In the rows, 128 means zero.
Each path is a new rotation, seen through one point. The rows after it are directions, each followed by how far the rotation turns it, in degrees each step (0 if it stays put).
Each turn is a multiple of 5 degrees from 10 to 175, or 0.
Each row of a path follows its step; steps can be skipped.
Rotation 1:
step 2: [128 135 134 134 124 122 131 126 134 124 131 118 123 125 130 125 119 131
 123 131 133 127 126 123 124 131 134 125 131 126 130 123 131 129 137 136
 118 120 121 117 129 133 126 124 123 124 123 122 128 140 130 121 133 136
 129 121 122 132 132 130 126 126 130]
step 3: [124 128 125 137 123 133 123 127 132 130 125 125 122 124 129 123 121 125
 119 140 127 132 130 125 133 126 125 131 122 129 130 133 124 129 121 127
 129 126 139 129 123 133 117 127 120 120 128 120 128 131 129 124 132 138
 132 132 129 126 118 131 130 139 122]
step 5: [133 131 126 120 129 121 122 125 130 137 128 127 124 131 132 122 132 121
 123 121 142 133 125 124 132 133 128 128 132 129 128 132 126 131 130 140
 117 134 126 120 126 122 136 134 137 134 131 131 131 133 125 137 128 124
 127 129 123 124 128 133 126 131 133]
step 6: [128 129 130 126 135 122 123 121 130 130 138 138 134 131 126 129 122 133
 128 131 126 129 125 118 128 127 137 130 122 144 135 129 117 135 129 131
 125 135 134 130 126 137 125 131 131 126 132 133 129 126 123 135 133 124
 124 136 129 131 125 123 124 130 124]
step 9: [126 123 129 135 135 133 112 126 126 128 123 127 133 132 131 133 130 130
 124 127 125 125 132 126 128 130 115 126 122 137 123 124 132 133 127 125
 133 126 136 133 134 133 130 128 130 139 131 127 126 128 130 125 120 123
 124 120 124 141 123 134 123 130 124]
step 11: [140 127 129 124 130 128 133 126 124 128 131 129 122 119 114 120 124 122
 132 123 123 133 126 125 138 121 129 125 126 134 128 125 127 128 125 124
 134 133 124 118 136 119 123 126 134 125 127 124 131 126 127 130 139 130
 120 122 125 127 132 122 132 126 132]
step 19: [131 124 125 129 126 129 130 124 128 126 125 124 130 137 127 130 133 134
 134 135 142 123 118 127 132 126 144 129 129 128 128 128 125 125 124 134
 125 131 122 132 132 137 131 130 133 127 132 131 133 134 129 127 136 129
 130 141 130 134 135 124 130 120 131]
step 20: [123 132 136 138 131 121 131 117 121 126 130 119 130 121 127 131 126 128
 124 136 124 118 127 129 122 121 132 129 135 130 137 124 127 128 125 134
 120 130 123 122 123 126 132 132 131 118 138 123 130 133 130 120 133 124
 127 128 126 130 128 128 132 132 124]
step 23: [128 132 131 123 127 127 116 125 134 128 132 121 132 121 133 125 131 125
 123 136 136 135 132 122 133 132 124 129 128 135 131 127 134 136 131 135
 130 128 128 124 131 121 129 131 134 134 132 128 128 124 127 130 136 125
 115 118 134 123 137 125 132 136 130]
step 25: [131 123 125 130 130 126 130 126 130 133 130 127 124 123 127 121 130 126
 131 122 120 119 124 125 122 130 128 125 124 130 131 126 118 113 122 127
 124 120 125 123 127 131 118 131 136 128 131 128 127 134 122 131 122 121
 137 127 136 121 127 117 126 119 130]
Directions:
[129 127 129 131 126 128 130 129 128 125 126 130 127 128 130 125 125 128
 127 127 129 128 128 131 128 131 128 127 126 129 126 129 128 127 129 130
 127 128 126 128 128 128 129 129 125 127 127 130 127 127 129 128 130 130
 129 130 126 128 129 129 129 129 128]
25
[130 126 129 129 130 128 125 131 128 126 129 128 128 128 127 130 127 127
 128 128 126 130 129 129 125 129 127 126 125 127 127 128 128 127 127 129
 131 128 126 128 127 129 129 129 131 128 128 126 126 128 127 128 129 125
 127 128 128 128 130 126 129 128 130]
25
[128 126 130 127 127 128 127 129 127 128 130 128 128 129 129 128 130 127
 128 130 129 127 129 128 128 130 128 127 130 127 127 127 130 128 129 128
 127 129 129 130 129 129 128 130 130 130 129 130 131 128 125 130 131 128
 127 128 124 129 129 128 129 128 126]
80
[129 127 128 127 130 127 128 128 129 129 128 130 130 129 130 130 127 127
 129 127 127 128 127 128 129 129 132 128 129 129 129 126 126 130 129 128
 130 127 127 128 128 126 127 128 127 130 129 128 127 128 129 132 129 129
 129 128 129 125 128 128 131 125 128]
60
Rotation 2:
step 0: [130 128 132 133 115 126 133 126 123 130 133 133 130 139 134 127 130 127
 134 126 124 122 125 124 129 123 129 135 126 136 132 124 119 135 124 124
 127 136 138 119 131 133 127 128 130 118 122 129 124 131 125 128 123 136
 127 133 120 129 124 131 138 137 120]
step 4: [135 118 125 134 118 129 133 130 126 117 124 128 131 127 135 134 129 132
 132 123 135 131 118 122 132 124 121 123 127 133 129 121 129 135 127 127
 129 137 124 125 139 133 126 131 126 122 131 125 128 133 131 121 134 122
 124 124 134 124 132 138 131 120 134]
step 7: [132 119 130 123 129 129 133 126 125 126 125 134 130 125 136 116 122 124
 140 135 134 128 126 134 127 122 131 135 127 130 123 128 133 132 131 133
 130 132 130 123 126 129 140 136 116 123 137 127 126 122 128 138 121 123
 126 134 127 137 126 131 130 124 130]
step 8: [127 127 125 126 125 136 130 129 129 126 126 135 123 135 130 119 133 123
 137 130 122 132 118 123 128 129 133 130 129 137 135 123 133 138 122 142
 127 126 123 122 131 128 126 119 123 114 133 128 135 128 131 123 120 127
 129 133 129 136 124 124 126 132 131]
step 14: [135 127 131 119 120 134 137 130 118 125 127 132 124 126 136 130 130 131
 120 129 125 131 139 118 128 130 138 131 129 133 134 122 137 131 124 131
 128 122 126 131 134 121 129 122 120 123 138 127 131 129 129 129 123 136
 119 120 130 129 128 122 128 129 123]
step 17: [129 127 130 131 126 122 135 133 126 133 119 134 128 133 126 124 129 129
 135 121 130 123 128 125 129 122 134 128 117 127 128 131 139 127 129 126
 129 132 126 126 137 134 128 118 132 128 127 126 132 123 128 123 128 141
 131 122 127 141 138 134 140 126 134]
step 22: [125 134 128 123 125 124 130 129 128 125 128 132 115 112 132 126 121 120
 127 125 123 125 131 130 122 133 123 128 129 127 120 117 125 133 121 133
 132 120 120 128 129 130 132 127 124 118 132 122 126 127 118 135 126 134
 123 122 128 124 135 127 133 122 133]
step 23: [133 131 130 129 120 118 139 132 136 128 123 125 125 119 128 124 127 130
 134 123 129 130 120 122 134 128 133 122 127 122 131 120 122 128 124 131
 126 120 121 129 139 127 125 123 135 126 137 125 133 136 131 128 122 126
 133 119 133 128 131 139 134 129 131]
step 25: [133 128 128 127 118 125 128 124 127 130 125 127 129 131 125 115 123 122
 142 126 128 124 125 118 133 128 127 134 139 121 130 123 131 132 126 126
 130 128 124 136 129 136 119 126 125 130 127 115 130 132 131 118 126 136
 124 121 133 128 124 123 138 127 125]
step 26: [129 131 128 124 120 124 138 130 129 131 118 137 132 125 126 126 125 127
 134 131 136 120 126 132 127 130 138 136 130 126 127 122 123 131 126 129
 134 134 125 125 128 121 126 137 118 136 130 133 122 124 123 134 119 137
 123 122 127 131 119 125 136 132 121]
Directions:
[128 127 127 129 129 128 129 127 126 127 127 128 127 126 131 128 129 128
 125 126 128 131 125 127 129 127 129 127 130 127 129 127 127 128 129 125
 129 124 129 129 129 127 128 129 129 128 131 127 127 128 127 129 129 129
 127 128 127 125 129 127 128 126 129]
40
[128 126 129 130 130 127 128 129 132 129 129 127 129 127 126 130 128 130
 128 128 130 127 128 128 131 128 128 126 128 127 128 129 129 129 126 127
 128 126 126 128 130 128 129 127 125 126 126 127 127 129 128 128 129 130
 129 130 130 128 129 128 129 127 130]
55
[126 128 128 129 128 128 126 128 128 129 128 130 127 128 128 126 129 128
 127 127 130 130 129 126 126 129 128 126 129 127 125 128 129 131 131 130
 127 130 127 127 128 130 128 129 128 128 129 128 128 130 128 130 127 127
 130 129 127 128 130 130 127 127 131]
25
[126 129 129 128 129 130 126 125 127 128 126 127 129 127 127 127 126 128
 128 129 126 130 128 128 126 131 126 128 128 129 129 129 128 128 126 129
 130 126 127 130 128 130 126 129 129 128 126 127 127 130 127 127 128 130
 129 127 127 129 125 128 128 127 130]
110
[130 131 128 128 130 127 129 126 127 127 129 129 127 129 127 129 129 128
 126 127 127 128 131 128 128 127 128 128 127 131 129 131 128 129 128 127
 126 128 131 129 129 128 127 128 128 128 129 130 127 131 128 127 129 129
 129 127 125 130 130 127 129 127 128]
20
